In the data rows, the value 128 means zero.
Here are some numbered points:
[166 124 117 158 131 147 101 119 108  92 110 158 133 127 141 122] 0
[175 104 119 210 131 150 127 120 144 100 149 150 134 129 158 115] 1
[ 79  51 172 135 177 154  64 143 188  96 134  84 111  54 185  76] 2
[130 199  87 195 104 139  78 139 154 139 151 175  86 148  98  98] 3
[198 119 109 179 135 131 150 123  71 127 145 109 181 165 129 146] 4
[140  87 156 134 200 143 100 169  97 107 141 136 132 115 149  96] 5
[108  92 131 130 172 134  46 140 116  19  65 120 121  98 207  96] 6
[110 126 126 144 132 127 111 132 142 116 104 125 134 112 129 129] 7
[ 56 103 135 114 175 123  84 148 162 127  93  90 122  76 136 104] 8
[147 146 124 184 127 148 148 122 133 145 145 151 133 129 117 137] 9
[135 137  75  89 111  96  94 106  27 109  77 123 153 178 126 142] 10
[110 102 106 198 185 174 151 140 102 148 186 107 122 138 171  83] 11
[132 157 102  26  62  61  89 132 103 145 101 117 117 176  97 141] 12
[131 136 125 142 108 140 118 109 147 132 134 148 114 115 125 119] 13
[106 160 146  87 118 123 139 137 138 160 113 141 122 116  83 143] 14
[121 140 122 137 145 137 118 134 119 109 125 126 120 126 133 116] 15
[118 112 134 151 147 150 162 121 137 214 185 124 120 106  97 117] 16
[124 118 129 141 137 141 149 125 133 176 160 126 124 116 109 123] 17
[104 112 120 191 140 165 107  98 155 118 100 144 125  83 147 114] 18
[148 142 123 142 113 129 131 125 126  95 128 130 140 141 141 143] 19
[195 148 100 120  36  98 117 103 163 150 212 116  99 157 107 118] 20
[ 86  47 141 158 204 131  53 164 156  15  56  98 140  98 211  89] 21
[131 127 142 153 118 138 161 125 145 150 138 153 125 116 115 137] 22
[132  95 124 179 146 163 112 105 107 110 115 169 142 116 170 107] 23
[120 116 135 156 127 132 139 118 169 142 145 116 122  99 132 126] 24
[ 88 146 137  73 129 116 139 151 135 131 121 116 106 127 111 132] 25
[118  94 100 103 138 124 105 109  88 146 128 105 135 128 139 112] 26
[144 105 154 221 135 131 146 146 184  54  67 149 182 113 158 160] 27
[143 126 179 120 153 142 186 148  94 238 121 187 159 103  29 166] 28
[111 117 144 120 139 135 138 129 121 139 108 142 139 113 122 141] 29
[119 110 133 131 143 122 150 150 125 191 163 114 136 130 103 119] 30
[160 143 120 116  88 123 148 102 130 128 158 135 117 145 128 130] 31
[119 141 134 109 132 127 151 132 134 120 136 117 117 138 136 134] 32
[122 134 113 111 106 127 133 106 121 163 133 142 121 126 106 132] 33
[ 34  52 171  24 182  97 179 157 116 254 150  58 136 132  94 144] 34
[145 121 207 113 154 149 213 160  84 255 127 223 185  98   1 201] 35
[143 124 129 106 145 101 123 154  99 106 107 103 155 160 141 139] 36
[ 99  61 139 151 189 131  62 152 144  36  67 109 139 105 195  95] 37
[142 137 112  17  64  93 153  83 100 116 154 124 113 145 145 152] 38
[123 138 151 105 134 131 166 139 122 153 127 153 121 140 109 142] 39
[130 144 122 110 113 123 160 114 130 145 152 118 117 154 123 134] 40
[155 124 120 119 101 101 138 120 150  74 130  97 134 142 157 137] 41
[126 110  33 206 122 159  59  75  67 255 206 115 122 126  79  65] 42
[ 70 152 179  52 125 105 196 146 152 222 129 136 128 117  55 168] 43
[134 132 127  99 113 113 130 128 111 151 107 132 148 133  90 147] 44
[129 144 128 125 112 122 128 126 136 125 128 128 129 128 121 135] 45
[141 124 105 199 152 146 118 124 144  96 125 106 144 101 143 127] 46
[105 124 123 151 134 130 102 133 148 107  88 121 133 110 135 132] 47
[118 112 133 153 147 155 165 120 139 217 180 126 120 104  91 119] 48
New points follow, each followed by the numbers of its three nearest points above by angle, nearest first.
[203 110  96 182 141 130 148 129  50 130 133 111 197 178 123 151] 4 36 10
[164 121 112 108 105 119  92 111 120  77 158 108 113 149 163 105] 41 20 19
[151 149 114  94  83  98 189 102 101 173 148 116 158 172  93 174] 40 44 31
[255 255  33 255 119 156  83 206   0 102 104 224 255 225   0 251] 4 19 9
[105  51  82  93 158 122  78  96  64 146 133  77 141 124 172  80] 26 10 42
[138 149 176 179 153 138 193 166 159 104  99 169 154 114 117 182] 27 22 9
[ 94 121 154 204 158 158 165 143 214 139 153 121 114  81 134 128] 24 22 18
[113 145 137 109 133 122 166 135 146 127 142 113 110 139 135 132] 32 40 25
[124 141 120  77  99  96 114 130 120 133 113 123 123 154 111 132] 12 38 44
[129 121 102 160 129 142 105 110 113 172 155 121 129 125 117 111] 42 16 17
[115 144 111 139 179 146  95 146 102  84 113 126 114 123 146 103] 15 6 37
[150 141 124 144 116 130 129 119 126 100 123 129 136 142 140 144] 19 41 0
[174 128 111 176 126 151  90 123 102  65 103 177 145 141 149 127] 0 23 19
[213 131 148   0  30  61 168 112  24 184 125 159 172 209  40 198] 44 12 38
[164 139 113 122  76 112 122 114 150 139 177 122 114 144 118 122] 20 31 40
[104 100 137  60 105 131 114 100 137 139 134 127 108 104 139 108] 38 25 26
[105 126 145 131 132 126 140 141 174 149 158 109 109  95 119 116] 24 16 48
[118  87 142 237 170 150 128 129 166  66  53 160 162  91 176 144] 27 18 46
[100 149 136  98  84 111  98 122 182 101 115 128  98 115 142 123] 45 25 13
[140  87 149 135 188 141 102 171 100 108 139 137 134 113 145 104] 5 37 21
[121 135 131 119 113 122 123 123 146 119 124 128 120 123 132 129] 45 41 13
[ 19 125 162 150 154 188 123 120 221 209 170 102  65  30 118  90] 24 48 16
[152 144 121 194 128 153 153 127 135 150 152 158 135 126 113 137] 9 22 1
[132 116 111 176 142 126 123 149 149 143 182  86 113 122 145  95] 11 24 46
[101 105 141 128 156 123 128 133 104 156  72 124 180 112 105 159] 29 44 35
[129 144 118  79  97  98 115 130 122 132 123 118 123 155 114 130] 12 38 44
[ 42 162 151   0 130  99 151 186 118 138  93  97  79 122  87 134] 25 14 43
[135  96 130 188 146 161 114 101 109 118 117 172 141 119 165 111] 23 1 18
[123 118 133 127 138 128 144 142 129 168 152 119 133 126 115 121] 30 16 17
[ 96 118 155 206 154 155 169 144 218 144 159 124 111  84 128 126] 24 22 18
[120 125 134 122 130 110 126 138 116 105  81 126 157 131 134 152] 36 47 10
[140 112 153 176 129 130 131 142 157  83  90 153 151 116 148 150] 27 47 7
[152 133 138 105 111 105  67 146  99   0  86 136 121 176 223 125] 6 19 41
[111 112 124 156 151 143  99 126 138 129 115 128 125 102 136 111] 18 2 7
[ 95 117 141 120 150 136 138 132 109 149  99 136 146 125 125 142] 29 34 35
[154 124 126 111 130 142  67 128 106  70 139 125 107 132 166  90] 6 0 15
[192 126 115  85 132 160   2 120  84   0 162 116  66 138 216  49] 6 15 0
[117 150 122 142 161 155 101 145 108  89 121 118 107 132 141 100] 15 6 37
[ 69 103 162  94 175 135 187 142  72 177  67 140 165 130 109 168] 29 34 35
[132 152 116 150  81 155 110  79 173 139 145 173  89  93 122 104] 13 3 18
[136 159 118 108 112 121 187 114 133 145 169 116 110 177 118 132] 40 31 32
[110 147  95 123 130 138  76 111 118 124 121 124  98 115 135  89] 15 3 6
[ 95 109 122 193 146 168 104  99 158 120  97 147 128  76 156 111] 18 23 7
[145 125 108 204 152 150 111 125 139  84 128 106 144 106 154 121] 46 1 18
[128 125 130 107 155  97 161 162 106  82 141  80 138 177 165 121] 36 32 41
[114 144 135 105 132 119 156 136 141 116 137 113 113 140 134 132] 32 25 40
[ 34  93 141 111 183 129  66 154 164 136  78  73 113  70 135  92] 8 2 7
[128 133 112 122 101 133 152 103 116 184 115 156 145 134  91 143] 33 44 28
[143 126 138 155 131 125 140 143 136 113 125 132 143 133 133 142] 27 19 1
[130 176  98 194 100 139  96 145 144 134 140 168  87 137 104 100] 3 13 9
[ 96 132 149 147 150 151 136 133 172 145 126 130 120  94 123 133] 24 18 8
[105 114 133 130 143 124 121 131 115 145  92 126 161 115 112 148] 29 44 7
[173 128 109  98 131 139  38 125  97  34 146 119  93 130 190  75] 6 15 0
[110 127 126 121 141 130 127 131 133 125 125 113 124 121 137 122] 8 2 21
[141 139 114  31  82  83 109 127 104 122 124 112 122 169 106 135] 12 38 44
[199  98 123 255 132 163 119 121 156  70 161 159 138 125 176 112] 1 46 0
[ 27 132 152  91 157 138 117 149 194 132  97 140  60  66 131  90] 8 25 2
[129 135 103 107 117 114 112 118  86 122 103 126 139 152 129 135] 10 12 36
[ 65 137 122 107 170 132 126 142 143 119 127  76 103 109 152 106] 8 2 25
[126 125 108 152 129 140 106 116 118 158 148 126 122 122 119 108] 42 16 17
[140 204 128 107  66 100 120 118 155 113 130 130 122 146  91 156] 45 12 20
[126 137 123 135 144 139 118 135 119 110 126 128 123 127 131 119] 15 6 5
[ 81 118 160 254 188 180 173 140 253 202 162 116 129  27  94 133] 24 48 22
[182 137 164 142 116 126 133 158 134  70 135 172 128 154 147 147] 19 0 27
[165 141 145 110  82 125 172 118 110 153 154 174 129 147 113 144] 31 39 40
[157 154 118 217 126 163 161 124 133 157 154 173 134 125 106 141] 9 22 1
[112 100 114 217 210 181 135 133  94 159 186 102 114 128 186  75] 11 5 23
[122 115 121 152 138 132 124 135 139 136 161 105 119 124 133 107] 11 24 16
[108  93 148 207 167 142 130 136 151  73  65 152 160 105 172 146] 27 47 21
[ 19 141 129  22 121  97 137  83 141 139  16 109 127 121 126 162] 25 14 29
